The rows of D fall into 3 groups, which share some directions, and each row is roughly a mix of its group's hidden directions.
D, 106 rows:
[[  2  75   5 -16  -1   3 -25 -13  -4 -13 -43]
 [-26 -49  33 -25 -21 -53  12  13   9  -4  21]
 [ 46 -22  36   5  -8 -33   0  57 -10  -5  22]
 [ -5  41  10 -51  -7 -27 -33 -16   2 -43 -22]
 [-13 -56   8  26   6  -1   6  15  31  50  33]
 [ 23  38 -19  19   9  67  23  27  -7 -20  -2]
 [-14 -59  -1  -4 -59 -14  13   9  -2 -22 -28]
 [  3  76 -15  -4   7   9 -11  -8 -12 -31 -38]
 [  6 -50  45 -11 -26 -41 -30 -28 -11  -7   4]
 [-27  37 -17  42  17  41   8  -9  22  45 -12]
 [ 37  52  -5 -28 -24  26  18  14 -46   5   9]
 [-32 -11  -3 -42 -41 -11 -22 -53 -11   8 -28]
 [-22  44 -31  19  17  15 -27 -33  32  34 -23]
 [ 38 -28  27 -23 -14 -45  -7  37 -20 -36   4]
 [-28  42 -21  23   1  23  -5 -50  19  35 -28]
 [ 27  15  25 -48 -58 -31 -15  -7   3   1  19]
 [ 32 -39 -13  43   7   1  -7   9  11  59  22]
 [-47  37 -34  16   5  16  10 -53  25   1  -4]
 [ 47 -30  -3  36  -8 -18   3  -6   7  36  51]
 [-28 -50   9  39  -4 -12  30  13  31  32  28]
 [-18  -4 -27  47  60  27   4  21  -2  15 -23]
 [  7  23 -22  17  46  33 -27  45  17  35   5]
 [ 16   1  26 -49 -58 -14  19 -22   6 -27  18]
 [-33  40 -17  30  15  19 -14 -17  35  43 -27]
 [ 32  59  -7  11  46   3 -21  40  -2   0   7]
 [ 13  44 -46  30 -17   9  47  11 -14  11 -25]
 [  9  38 -64 -15 -34  40  13   4  11   1   1]
 [-37 -42   2  12  33 -51 -23 -31  -1  21  -5]
 [ 34  32 -25  28   3  24  39  -4 -33 -32  33]
 [ 14  -7  30 -54 -44 -45   5 -17  -1  -7  23]
 [-23  -9  -3  42  54  31  10  35  11  16 -31]
 [ -8 -45 -16  32 -16 -25 -19 -31   3  55 -13]
 [ 12  24 -30  20 -14  54  39  41  19 -15 -10]
 [ 16  50 -44  44  17  19  19  19  17  21 -11]
 [-37 -28  45   6   0 -46 -20 -20  35  16  15]
 [ 15  41 -37  26   1  46  41  15  28  -9   1]
 [ 20  21   0 -31 -33 -12  12  40 -43 -42 -22]
 [ 14  38  10 -36 -19  11  14  20  -1 -69   2]
 [ 19  14   9  -8   9  53  46  37 -19 -37  10]
 [ 68  27 -13   8  10  31  -2  13 -43  -5  15]
 [ 14  81  -1  -6   6  -1  -8   7  -9 -41 -15]
 [-16 -52  34 -15   6 -33 -53 -23   5   7   4]
 [ 10 -13  40 -54 -32 -41   6 -21  -9 -14  24]
 [-29 -55  18  -9   9 -41  10   6 -25 -23  39]
 [ 28  49  16 -28 -24   9  14  26 -18 -52  -6]
 [ 24 -47   9 -16   5 -23   5  55 -20 -39  14]
 [ 16  54 -39  20   8  25  41  35  -5  -4  -9]
 [-25 -19 -30  49  50  16  -3  35  -8  15 -18]
 [ 12  39  35 -42   1  16 -32   8  17 -50   8]
 [ -7 -54  53  -8   7 -22 -37 -26   1  12  17]
 [ 24  45 -25 -13  -9  18   9 -44 -39 -39  -8]
 [ 34  36  34  30  51  -9  -5  -8   8   4  37]
 [ 36  41 -14 -13 -39  33  26  44  16  -2  -3]
 [-10 -20  -2  33  20 -32  -9 -33 -20  64 -11]
 [ 33  57   0  14  20  59 -14   1 -11  -1  -6]
 [-26 -15 -27  53  31  22 -13  42   6  21 -26]
 [ 14  36  21 -40   9  11  15  36 -21 -56  12]
 [ -4 -16   2  44  19   9 -39  -6  34  58 -11]
 [-26 -58  -4 -19 -45 -35  20   3  -3 -26  10]
 [ 20  32  14 -30 -34  10  26  17  -9 -64   1]
 [ 10 -15  20 -50 -49 -33  19 -14  -8 -27  29]
 [ -4 -57  44   0 -11 -23 -40 -31  18   7  12]
 [ 47  24  10  32  41   3 -26  20  19  13  42]
 [ 19  33  -9  16 -12  73  17  10  -7 -35   4]
 [ 24  45 -21  12 -11   3 -13 -31 -28   0 -60]
 [-22 -21   9  -3  13 -71 -12 -14  27  38  10]
 [-33 -51  24 -11  26 -58   1  -5   5  19  -6]
 [ 33  42 -17   6 -25  65  -4   7 -14 -23  -7]
 [  2 -16 -11  58  34 -22  34  -3 -15  45   7]
 [-61 -17  20 -50   3 -17  -9   7  28 -29  -3]
 [ 15  16  -6  -1   4  51  49   7 -17 -49  24]
 [-14 -25 -19  43  42   0  31   1  -9  53  15]
 [ 35  37  26  27  49   6 -15  -8  14  19  41]
 [-42 -13  12   0 -27 -26  -6 -48  26  31 -37]
 [-29  23 -23  50  13  30  14 -18  27  46  -2]
 [ -2  63 -32  -9  20  15  38  27 -13 -27 -12]
 [-17 -68 -13   9 -13 -19  -1 -30 -13  46  11]
 [ -8 -42  23 -41  -2 -11  16  22  -6 -42  46]
 [ 28  44  -8   6 -19  60  26  23   4 -27  13]
 [ -1  27   0 -50 -20  37  30  23 -16 -46   8]
 [ 30 -32  35  16 -10 -42   7  55   3   0  22]
 [ 33  34 -21  -2 -16  61   8  -7 -29 -36   0]
 [-11  -6  -5  39  13 -35 -30 -39   9  50 -28]
 [ -1  51 -47  24  29  27   9  31  14  18 -18]
 [-24 -47 -14  38  -4  23   4 -19  39  45  -1]
 [  4  57 -48  17  12  31  26  28  11   2 -16]
 [-17  -3 -37  51  56  29  -5  10 -12   8 -17]
 [-59  14   2  -1   9 -39  -6  20  49 -26 -11]
 [-24 -12  21  14  27 -46 -43 -12  20  46  -7]
 [-59 -14  -5 -28 -10 -30  -8 -24  19 -26 -42]
 [ 15  56 -53  35  19   1  23  19   2  10 -15]
 [-19  22 -12 -35   5   9  12   4 -27 -71 -24]
 [-28 -42  15  16   8  -4  -1  14  44  49  34]
 [ 71   4 -13  37 -10   9  13  -1 -41  13   5]
 [  6  66 -55   8  17  21  -4   9  16  12  -9]
 [-30 -26  -4  40  47  30  -8  23  -4  12 -43]
 [-11 -23 -24  48  35 -13  13   8 -12  59  -6]
 [-17  53 -42  22  13  31  -2 -39   4   7 -27]
 [ 21  63 -50  22  -1  16  26  17  -1   6 -14]
 [-39 -15  -7 -48   0 -33 -17  -5   9 -52 -24]
 [ 25 -50   1  49  -4   2  22  20  -4  45  19]
 [ 24  41 -38  17 -17  53  29  22   9 -19   4]
 [ 12   3  51 -49 -41 -30  11 -11  18  -8  22]
 [ 28  31 -19   5   1  60  31  34 -18 -27   3]
 [ 12  12 -32   8 -13  39  54  43   2 -30  14]
 [-29 -12  -8 -41   1 -46 -43 -11  29 -24 -26]]
Here is one row of each group, with its name. Which group are the others in?
[ 25   6  38 -56 -32 -24  14  -8 -14 -20  33]  K
[  7 -26 -27  -4 -29 -49   5  37 -38 -23 -29]  N
[ 16  43 -12 -29  -3   5 -11 -12 -37 -47 -43]  V

[-68 -22   4  26   8  -5  24  25  37  10 -18]  V
[ 27  43 -24  14 -30  61   6  10  -2 -27  10]  K
[ 42  30 -19  67  -4  -1   9  -2  -7  33 -11]  V
[ 20  40 -11  20  26  55  34  36   1 -13  12]  K
[-16  75  -8 -13  20  13  -4   2  13 -41  14]  V
[-19  51 -29  23   3   4 -15 -51  29  24 -17]  V
[ 26  31 -23   0  -3  63  40  11  -4 -23 -22]  K
[ 34  57 -10  14  40  44 -11   9 -17  11  -2]  K
[-67 -27   1 -11   5 -29  11  10  40 -28   9]  V
[ 37  54 -15 -18 -12   2  -2  36  -3 -51   2]  N
[ 45  41  10 -24 -22  45  -3  38 -20  -5 -11]  K
